In the data rows, 500 means zero.
Every row has a hidden score. How much higher is the second row's score than the first row's in each pair? 10 means about the same, 20 much higher and 0 much lower. The score is a weighted sum of the row's numbers plus the product of two more (or one squared), each taken from its middle value.
array([455, 519, 507, 501, 474, 452, 447, 522, 446, 512, 542])
array([288, 448, 488, 410, 562, 412, 447, 529, 550, 544, 616]): 11
array([526, 499, 456, 448, 436, 385, 474, 454, 355, 543, 472])
array([520, 475, 505, 535, 433, 445, 559, 373, 481, 560, 443]): 10
array([541, 538, 445, 453, 466, 527, 520, 464, 476, 461, 491])
array([649, 512, 358, 563, 734, 663, 523, 585, 620, 499, 319]): 11
array([477, 531, 573, 591, 317, 403, 534, 396, 484, 503, 620])
array([534, 544, 426, 455, 571, 530, 504, 502, 477, 542, 413]): 13
array([247, 556, 608, 391, 438, 460, 374, 512, 560, 376, 766])
array([575, 449, 416, 642, 554, 487, 633, 506, 581, 656, 362]): 4
array([554, 534, 581, 450, 423, 494, 497, 486, 410, 402, 450])
array([612, 623, 583, 467, 428, 469, 430, 511, 357, 416, 460]): 10
array([470, 453, 404, 415, 513, 508, 528, 484, 504, 502, 451])
array([620, 455, 528, 485, 435, 731, 665, 324, 615, 313, 442]): 9
array([551, 560, 454, 486, 556, 574, 410, 557, 478, 399, 498])
array([462, 461, 428, 476, 527, 511, 536, 443, 510, 557, 488]): 9
array([437, 531, 429, 538, 469, 527, 529, 498, 571, 501, 564])
array([425, 531, 493, 539, 430, 370, 507, 432, 453, 469, 531]): 15
array([271, 435, 441, 404, 614, 412, 422, 578, 538, 585, 638])
array([610, 544, 606, 648, 474, 571, 480, 517, 491, 413, 522]): 9
array([289, 474, 522, 416, 515, 471, 446, 499, 595, 467, 641])
array([379, 457, 466, 387, 527, 562, 466, 522, 560, 453, 590]): 8
array([569, 497, 384, 557, 656, 618, 523, 601, 597, 537, 378])
array([544, 545, 606, 551, 266, 415, 489, 384, 407, 390, 568]): 8
array([534, 339, 413, 536, 598, 597, 599, 436, 669, 583, 361])
array([494, 584, 448, 461, 581, 553, 438, 570, 552, 440, 484]): 4
array([526, 478, 359, 375, 617, 548, 472, 592, 418, 574, 426])
array([482, 506, 456, 612, 449, 439, 543, 515, 537, 610, 513]): 7
array([533, 445, 381, 554, 475, 447, 670, 499, 555, 667, 373])
array([328, 393, 424, 535, 452, 464, 567, 437, 642, 561, 581]): 8
array([529, 404, 520, 583, 331, 326, 558, 445, 488, 545, 456])
array([499, 470, 542, 540, 436, 462, 544, 439, 441, 496, 481]): 2
array([457, 476, 355, 464, 494, 429, 557, 563, 460, 620, 435])
array([427, 480, 530, 482, 476, 530, 470, 453, 483, 417, 579]): 9
array([579, 534, 471, 495, 469, 541, 506, 502, 468, 481, 457])
array([545, 505, 521, 457, 329, 514, 534, 365, 423, 373, 512]): 10
array([342, 523, 491, 335, 562, 422, 411, 546, 498, 412, 657])
array([542, 466, 523, 553, 503, 505, 531, 358, 510, 506, 469]): 5
array([586, 576, 577, 489, 555, 569, 378, 602, 460, 416, 531])
array([371, 582, 557, 389, 503, 574, 358, 560, 530, 315, 688]): 11
array([560, 518, 473, 516, 562, 561, 472, 562, 475, 501, 455])
array([579, 534, 563, 586, 557, 537, 399, 572, 470, 498, 507]): 13
array([551, 539, 590, 525, 505, 540, 467, 536, 474, 441, 513])
array([532, 502, 453, 703, 543, 663, 612, 463, 733, 590, 438]): 8
array([534, 581, 561, 493, 397, 351, 433, 506, 329, 473, 523])
array([544, 557, 474, 663, 502, 640, 601, 435, 706, 584, 480]): 10
array([555, 394, 447, 352, 522, 556, 624, 482, 475, 316, 394])
array([517, 517, 495, 503, 277, 357, 486, 480, 324, 547, 559]): 4
array([583, 563, 479, 594, 512, 429, 570, 554, 541, 513, 430])
array([327, 546, 457, 492, 466, 451, 424, 593, 480, 560, 616]): 4
array([434, 568, 604, 600, 333, 528, 562, 406, 610, 459, 650])
array([526, 391, 469, 530, 486, 564, 699, 409, 639, 539, 437]): 1
array([564, 452, 596, 571, 496, 411, 558, 454, 507, 546, 439])
array([514, 442, 522, 433, 527, 515, 519, 589, 483, 511, 507]): 11
array([358, 582, 487, 285, 573, 489, 288, 604, 442, 393, 704])
array([562, 484, 521, 622, 467, 431, 592, 474, 552, 588, 463]): 11
array([470, 458, 466, 462, 592, 551, 500, 514, 553, 488, 460])
array([541, 523, 441, 384, 616, 643, 404, 572, 484, 425, 519]): 7
array([562, 430, 548, 541, 332, 391, 671, 273, 416, 576, 415])
array([372, 464, 459, 349, 599, 488, 388, 515, 500, 457, 572]): 11
array([460, 402, 710, 650, 445, 547, 557, 350, 703, 451, 601])
array([584, 542, 446, 389, 598, 494, 487, 605, 404, 559, 394]): 11
array([628, 434, 575, 477, 422, 497, 562, 472, 446, 440, 533])
array([610, 492, 553, 500, 296, 380, 577, 428, 276, 520, 441]): 10
array([529, 569, 430, 534, 549, 613, 449, 573, 546, 492, 486])
array([337, 421, 418, 351, 681, 535, 396, 573, 575, 453, 604]): 14
array([499, 448, 515, 542, 489, 476, 540, 425, 513, 555, 506])
array([517, 570, 533, 502, 651, 595, 314, 588, 520, 462, 547]): 12
array([522, 455, 520, 491, 441, 399, 516, 466, 398, 554, 463])
array([522, 555, 523, 461, 508, 496, 364, 526, 407, 435, 563]): 7
array([539, 362, 582, 762, 562, 599, 697, 418, 744, 590, 407])
array([487, 551, 596, 629, 319, 203, 506, 598, 303, 717, 471]): 13
array([636, 573, 491, 603, 506, 634, 484, 559, 497, 429, 410])
array([433, 525, 420, 409, 650, 540, 416, 577, 493, 508, 441]): 13
array([421, 578, 607, 531, 480, 505, 417, 528, 505, 391, 665])
array([319, 569, 516, 348, 598, 568, 339, 562, 541, 283, 700]): 11
array([562, 465, 476, 530, 341, 447, 554, 441, 380, 601, 382])
array([400, 490, 507, 567, 486, 566, 525, 469, 653, 502, 584]): 6
array([694, 527, 660, 578, 575, 626, 379, 469, 482, 246, 468])
array([681, 594, 494, 404, 549, 534, 413, 516, 328, 439, 376]): 4
array([499, 547, 494, 472, 494, 537, 513, 493, 504, 512, 487])
array([499, 556, 569, 405, 387, 380, 456, 582, 336, 520, 580]): 8
array([371, 493, 459, 487, 527, 421, 507, 531, 514, 613, 541])
array([459, 453, 446, 474, 517, 419, 530, 448, 479, 570, 471]): 8
array([475, 512, 452, 383, 619, 554, 407, 559, 474, 434, 521])
array([591, 531, 542, 452, 348, 422, 510, 430, 330, 472, 506]): 8
array([634, 487, 422, 479, 559, 635, 536, 464, 520, 370, 417])
array([610, 618, 490, 522, 506, 493, 423, 573, 387, 497, 425]): 13
array([457, 590, 464, 432, 413, 436, 446, 371, 449, 517, 453])
array([561, 431, 393, 392, 444, 664, 638, 293, 635, 335, 433]): 2
array([424, 535, 400, 427, 592, 513, 430, 573, 530, 531, 513])
array([496, 550, 443, 406, 548, 614, 423, 534, 484, 392, 470]): 11
array([499, 555, 494, 495, 692, 644, 418, 650, 565, 417, 509])
array([605, 404, 440, 560, 497, 537, 689, 376, 588, 619, 311]): 9
array([533, 494, 488, 429, 658, 589, 463, 564, 545, 393, 470])
array([592, 507, 456, 495, 612, 616, 553, 599, 554, 567, 365]): 10
array([567, 485, 401, 503, 507, 459, 383, 397, 468, 468, 456])
array([589, 599, 510, 354, 539, 544, 397, 494, 398, 526, 431]): 5
array([506, 448, 534, 643, 494, 493, 607, 563, 628, 597, 463])
array([466, 516, 582, 632, 286, 456, 562, 425, 510, 502, 580]): 8
array([553, 485, 423, 414, 603, 550, 482, 528, 434, 461, 423])
array([471, 524, 306, 481, 489, 479, 416, 489, 357, 501, 382]): 11
array([608, 388, 416, 517, 533, 527, 677, 433, 553, 564, 335])
array([421, 641, 558, 619, 508, 388, 330, 652, 407, 576, 548]): 13
array([474, 481, 471, 423, 536, 492, 496, 467, 453, 447, 529])
array([365, 613, 432, 381, 513, 530, 344, 537, 480, 390, 593]): 14
array([453, 412, 552, 512, 402, 391, 559, 463, 474, 595, 530])
array([469, 435, 452, 416, 495, 454, 581, 465, 524, 530, 460]): 9
array([353, 571, 732, 736, 290, 289, 457, 525, 517, 622, 727])
array([421, 616, 614, 444, 500, 541, 367, 595, 493, 362, 671]): 11
array([678, 385, 371, 626, 630, 621, 705, 462, 670, 574, 274])
array([536, 465, 416, 527, 404, 394, 580, 409, 448, 574, 443]): 7
array([590, 532, 586, 617, 395, 491, 579, 487, 487, 509, 476])
array([537, 496, 535, 561, 532, 467, 485, 462, 461, 522, 480]): 9
array([520, 381, 426, 624, 421, 392, 711, 447, 510, 746, 350])
array([373, 536, 458, 489, 629, 576, 422, 649, 585, 457, 510]): 13
array([415, 492, 490, 454, 484, 524, 544, 462, 578, 444, 575])
array([378, 553, 506, 442, 597, 472, 372, 585, 506, 477, 559]): 11
array([402, 357, 432, 428, 559, 461, 584, 459, 597, 609, 499])
array([549, 470, 473, 461, 520, 535, 563, 473, 496, 523, 424]): 9
array([365, 433, 403, 508, 515, 457, 614, 482, 637, 596, 508])
array([611, 554, 512, 409, 606, 638, 457, 648, 484, 401, 516]): 7
array([555, 489, 424, 483, 553, 531, 526, 528, 494, 513, 434])
array([368, 558, 547, 372, 422, 545, 484, 542, 553, 381, 683]): 17
array([458, 512, 537, 575, 450, 528, 514, 431, 574, 445, 567])
array([616, 487, 602, 542, 498, 723, 640, 329, 707, 304, 457]): 15
array([519, 641, 503, 382, 427, 375, 366, 558, 259, 408, 595])
array([503, 521, 556, 273, 470, 601, 413, 496, 328, 323, 475]): 13
array([308, 463, 395, 292, 545, 497, 421, 484, 569, 496, 544])
array([489, 468, 359, 426, 617, 628, 535, 488, 577, 413, 419]): 9
array([638, 489, 570, 528, 504, 483, 518, 464, 426, 528, 386])
array([495, 519, 598, 526, 501, 465, 496, 422, 514, 549, 580]): 6
array([588, 470, 568, 753, 378, 587, 709, 381, 690, 518, 441])
array([478, 448, 494, 569, 558, 561, 586, 508, 707, 567, 523]): 8
array([457, 507, 541, 553, 438, 486, 537, 447, 510, 497, 540])
array([533, 438, 464, 634, 519, 459, 531, 532, 536, 596, 473]): 12
array([453, 452, 391, 469, 541, 508, 464, 543, 470, 649, 413])
array([400, 597, 428, 339, 566, 599, 404, 644, 522, 382, 604]): 7
array([522, 464, 451, 396, 464, 362, 527, 594, 367, 580, 455])
array([562, 407, 318, 505, 454, 517, 754, 367, 571, 597, 316]): 7
array([471, 545, 461, 497, 515, 328, 466, 534, 368, 676, 429])
array([468, 430, 451, 543, 435, 358, 514, 450, 429, 618, 472]): 10
array([455, 434, 452, 526, 668, 553, 482, 522, 667, 513, 529])
array([466, 523, 553, 454, 535, 464, 408, 516, 460, 462, 534]): 12
array([463, 504, 541, 557, 451, 434, 490, 461, 505, 534, 575])
array([509, 441, 476, 451, 602, 514, 492, 486, 525, 512, 479]): 13
array([534, 446, 551, 523, 487, 496, 566, 452, 510, 484, 457])
array([525, 305, 531, 533, 435, 329, 645, 337, 479, 618, 482]): 12
array([505, 462, 578, 633, 309, 423, 668, 387, 535, 546, 474])
array([399, 423, 466, 541, 495, 461, 534, 433, 579, 542, 555]): 5
